In the rows, 128 means zero.
Each named move below is a turn or a mirror, shown by a few rows before and after it. Which moves, in which order, take the first row of each later pair to the second? The first pair is answered.
Kabe (before -> after):
[113 145 143 164 115 139 128 103 113 158 130 164 150  85 163 124 124 117]  ->  [167 115 119 132 117  96 158 106 152 120 107 120 146 151 140 123  91 101]
[127 177 120 131 152 124 164  96  81 135 141 140 144 104 148 107 154 126]  ->  [158 164 109 111 158 101 179  97 106 117 126 115 146 139 133 106 137 118]
[117 154  89 136 106 152 127 168 125 143 126 128 170 115 124 114 134  91]  ->  [132 143  80 124 110 142 132 170 133 136 120 113 168 134 116 111 126  86]
[129 123 132 101 115 116 118 137 128 134 155  98 150 164 147 124 101 107]  ->  [106 137 141 113 111 139 105 134 109 149 167 120 154 131 153 128 117 118]
rudeb (before -> after):
[152 117 127 112  96  88 132 164 149 110  93 119 106 179 130 110 117 132]  ->  [128 138 161 148 130 142 113 139  94 135 141 126 116  90  93 121 192 137]
[101 162 160 160 151 108 165  80 109 141 147 139 108  62 109 131 178 107]  ->  [128 145 121 115 114  50 180 109 167 113  94 134  99 153 152 115  94 102]
[144 115 148  87 151 161 141 140 136 120 143  85 134 129  75 110 135 149]  ->  [151 109 138  78 141 153 147 143 143 115 133  81 135 145  80 108 120 148]
Mir (before -> after):
[117 141 132 137 126  75 158 158 165 123  95 112 102 158 113 128 142 107]  ->  [135 125 129 129 136  78 148 154 164 124 100 104 107 164  98 129 142 117]
[ 63 152 135 145 115 106 170 147 141 164 128 150 122 129 153 139 124  97]  ->  [ 84 153 135 140 136  88 188 135 151 154 129 134 125 127 126 136 138  83]
[140 122 130 114 125 123 124  91 107 139 145 182 145 104 142 108 126  99]  ->  [146 117 132 114 129 114 127  85 104 137 145 175 147 102 133 110 129  96]
Then:
Each pair is 2 to 3 moves apart.
[135 110 117 145 152 194 104 170 149  85 153  71 154 169 127 145  61 154]  ->  [ 65 180 133 174 152 192 136 165 131 105 153 141 142  96 176 136  91 125]	Kabe, Mir, Mir
[ 77 156 126 139 125 170 141 172 127 125 137 139 120 101 157 119 122 129]  ->  [101 139 105 120 119 144 153 177 147 110 117 121 113 146 159 115  92 119]	rudeb, Kabe
[ 38 186 149 135 127 168 165 148 138 123 117 174 103  77 156 103 186 151]  ->  [142 122 109  83 136 105 196 152 198  64  92  88 104 188 104  97 126 140]	Kabe, Mir
[178  79 126 108  90  85  98  95 141 136 109 122 115 174 136 121  94 149]  ->  [133 105 139 127  73 110  72 100 120 159 113 165 114 137 177 125 102 161]	Kabe, rudeb
[161 139 106 105 138  97 165 101 139 106 129 123 136 120 109 123 110  77]  ->  [146 148 123 126 150 122 158  91 114 119 145 130 144  83 102 129 143  78]	rudeb, Kabe
[109 156 107 117 116 132 184 139 151 107 110 135 119 141 163 110 109  92]  ->  [ 91 170 121 131 119 155 173 135 130 123 121 152 119 108 166 116 133 101]	Kabe, rudeb
[135 136 151 127 162 100 155  88 159 131 121 135 112 125 101 129 151 108]  ->  [140 117 136 107 135  95 132 113 170 133  99 136 114 172 127 128 107 128]	Mir, Kabe, rudeb
[111 137 142 117 100  97 134 136 151 131  94 132 102 157 143 116 120 139]  ->  [ 85 148 159 137 108 127 119 132 127 151 114 149 107 117 146 120 146 144]	Kabe, rudeb
[120 104 126 126 103 126  84 112 126 158 158 134 116 135 152 136 129 172]  ->  [121 119 138 139 128 131 100  99 112 160 177 127 121 103 127 139 158 158]	Mir, Kabe, rudeb
[112 103 107 116  85 148  82 139 119 142 117 175 157 142 189 112  65 147]  ->  [104 111 135 144 117 191  76 111  84 155 157 170 168  76 143 122 128 145]	Kabe, rudeb
[129  49 130 145 167 179 147 108  80 144 186 114 130 101 143 107 140 116]  ->  [ 91  78 132 148 138 165 159 119  89 153 167 162 117  96 201  99 121 105]	rudeb, Kabe, Mir
[146  89 117 110 127  89 117 122 130 110 128 116 140 153 137 105  95 106]  ->  [102 104 139 130 120 130  87 123 101 136 140 148 144 107 160 115 118 123]	Mir, Kabe
[145 153 116 114 102 137 127 123 131 164 117 152 140 126 131 133 104 116]  ->  [156 154 126 116 117 146 130 112 122 160 132 141 147 108 102 133 126 111]	rudeb, Kabe, rudeb
[165 117 100 116 119 145  70 130 156 158 121 161 162 153 148 133 123 152]  ->  [180 112 111 127 145 155  76 111 143 155 141 143 168 133 106 137 152 143]	rudeb, Kabe, rudeb
[ 85 156 183 147 116 132 101 154 110 150 112 163  90 116 171 143 145 154]  ->  [107 172 190 154 143  91 158 128 121 134 109 148  86 105 133 138 173 118]	Mir, Mir
[106 171 154 113 137 149 111 186 180 128  91 113  94 172 136 132 109 159]  ->  [135 158 150 112 152 155 109 175 180 120  97  85  99 177 104 135 117 158]	rudeb, Kabe, Mir
[144 158 100 115 149  93 197 141 167  85 118 103 113 150 116 121 114  99]  ->  [160 137 122 134 182 135 165 125 130 101 158  75 131 121  63 134 161 121]	rudeb, Kabe, Mir
[130 152  88 123 125 157 157 187 135  88 108 105 143 181 143 125  62 114]  ->  [112 156  92 127 118 161 148 188 130  96 107 113 144 177 157 125  60 117]	Kabe, rudeb, Kabe
[146 144 155 137 141  76 148  79 147 146 116 146 105 129 169 136 129  98]  ->  [139 142 168 151 149  99 130  70 131 162 134 146 109 105 158 141 151 104]	Mir, Kabe
[206 109 144 125 175 128 109 109  67 122 140 107 167 122  68 138 117  86]  ->  [172 111 150 141 164 164  79 118  51 140 146 124 169 102  90 142 123 104]	Kabe, Mir
[114 137 142 111  88  84 135 127 151 144  95 157 109 151 147 117 119 124]  ->  [161 100 137 105 112  90 128 115 152 129 110 111 116 168  99 123 132 131]	rudeb, Kabe, Mir
[161 131 158  94  89 113 169  90 158  94 111 152 128 145 188 115  92  85]  ->  [205  93 162  91 126 136 155  72 146  82 136  97 143 149 120 124 125 100]	rudeb, Kabe, Mir
[141 139 130 117 135  64 161 110 167 131 109 130 105 119 131 101 141 116]  ->  [173  96 122 107 135  81 126 112 161 131 115  96 115 145 104 107 136 146]	Mir, Mir
[136 144 130 126 109 175 106 128  90 129 154 131 152  90 121 110 105 123]  ->  [132 149 128 124  95 169 102 136  93 128 144 136 152 103 142 110  87 125]	rudeb, Kabe, rudeb
[139 103 138 100 136  96 124  96 132 126 123 101 114 168  93 155 143 159]  ->  [ 83 124 147 112 110 115  94 113 119 151 118 153 112 143 146 152 134 175]	Kabe, rudeb, Kabe
[107 146 184 153 141  84 153 111 117 152 112 163 111  97 132 115 191 120]  ->  [153 123 173 138 157  61 165 105 130 136 113 126 114 128  98 114 190 117]	Mir, Kabe
[154 111  88 152  68 147 141 138 126 119 125 151 160 179 147 156  67 117]  ->  [181 101 108 174 115 165 149 108 101 118 162 112 172 138  74 167 125 107]	rudeb, Kabe, rudeb
[ 94 178 144 142 115 125 150 104 113 136 121 184 135  75 165 122 144 101]  ->  [187 104 112  98 121  95 146 113 150  99 107 101 142 174 111 122 101 117]	Kabe, Mir, Mir
[163 126 135 123 131  62 157  81 125 110 120 152 144 111 144 101 109  73]  ->  [198  83 127 109 135  81 119  87 120 111 127 114 160 137 117 111 106 104]	Mir, Mir
[149 139 118 135 146  88 182 115 148 107 120 122 126 124 123 133 139  79]  ->  [138 124 108 120 107  86 142 137 159 118  97 135 122 161 163 131  99 103]	Mir, Kabe, rudeb
[118 144 143 148 123 127 130  99 113 146 129 188 142  94 145 135 149 131]  ->  [173  95 117 112 118 106 120 115 143 119 114 135 146 171 124 138 106 142]	Kabe, Mir, Mir
[108 172 122 138 140 130 143 131 132 129 116 145 101 106 103 113 160 119]  ->  [146 146 110 115 146 116 143 133 144 111 115 110 106 143  77 112 142 118]	Kabe, Mir
[158 104 111 114 107 121 114 104 118 111 137 137 163 120 146 123  87 111]  ->  [154 113 104 110 109 113 126 105 123 104 133 143 159 119 149 122  89 103]	Kabe, Mir, Kabe
[125 124 148 147 146 151 100 118  99 142 138 135 130  97 107 139 155 142]  ->  [127 108 139 137 136 161  83 131 102 141 136 129 133 123 117 145 137 160]	Kabe, Mir, Kabe
[143  93 143 135  94  86  99 112 117 133 122 153 144 187 141 133  87 136]  ->  [106 138 162 161 107  79 131  99 107 145 130 188 134 130 154 128 124 109]	Kabe, Mir, Mir
[146  93 109 131 124 112 131 109 127 117 130 129 146 158 128 133  96 117]  ->  [127  94 109 132 115 119 117 119 124 125 128 142 144 157 147 129  94 123]	Mir, Mir
[175  89 179 100 140 126 107  73 105  97 139 127 185  98 127 133 128 145]  ->  [154  96 164  84 104 112 100  93 125  99 117 149 178 125 177 123  87 154]	rudeb, Kabe, rudeb
[164 130 117 126 165 112 166 101 121 120 158 106 145 112  93 125 133  89]  ->  [139 135 101 105 115  89 154 131 147 119 114 142 129 154 163 118  81  95]	rudeb, Kabe, rudeb
[150 119 124 100 102  91 100 111 152 117 118 153 151 173 130 120  82 117]  ->  [144 132 128 108 111  76 125 103 157 120 118 164 145 157 125 118  90  98]	Kabe, Mir, Kabe
[ 89 190 114 128 109 101 169 124 150 129 110 178 109 109 210 101 136  61]  ->  [163 161 102 112 144  75 202 102 168  93 120 111 119 139 140  98 146  47]	Kabe, rudeb, Kabe
[173 135 160 121 146 110 144 102 139 150 129 102  83 130  74 154 154 141]  ->  [167 135 143 103 118  84 144 124 163 140 100 113  79 172 113 144 111 141]	Kabe, rudeb
[ 84 149 140 128 132 127  96 147  97 177  82 128 100 137 124 143 165 150]  ->  [ 97 161 147 129 153 103 134 123 102 168  79 119  99 131 105 140 179 126]	Mir, Mir, Mir
[197  99 101 122 158 111 114  65 135 128 141  93 145 135  84 142 169 147]  ->  [202  91  97 111 148 113  99  76 143 126 134  91 143 153  90 143 150 156]	Kabe, Mir, Kabe
[106 114  98 145 126 178 111 205 147 133 115 114  87 166 124 154 114 179]  ->  [121 109 107 154 154 189 114 190 132 125 138  98  96 141  83 159 146 178]	rudeb, Kabe, rudeb
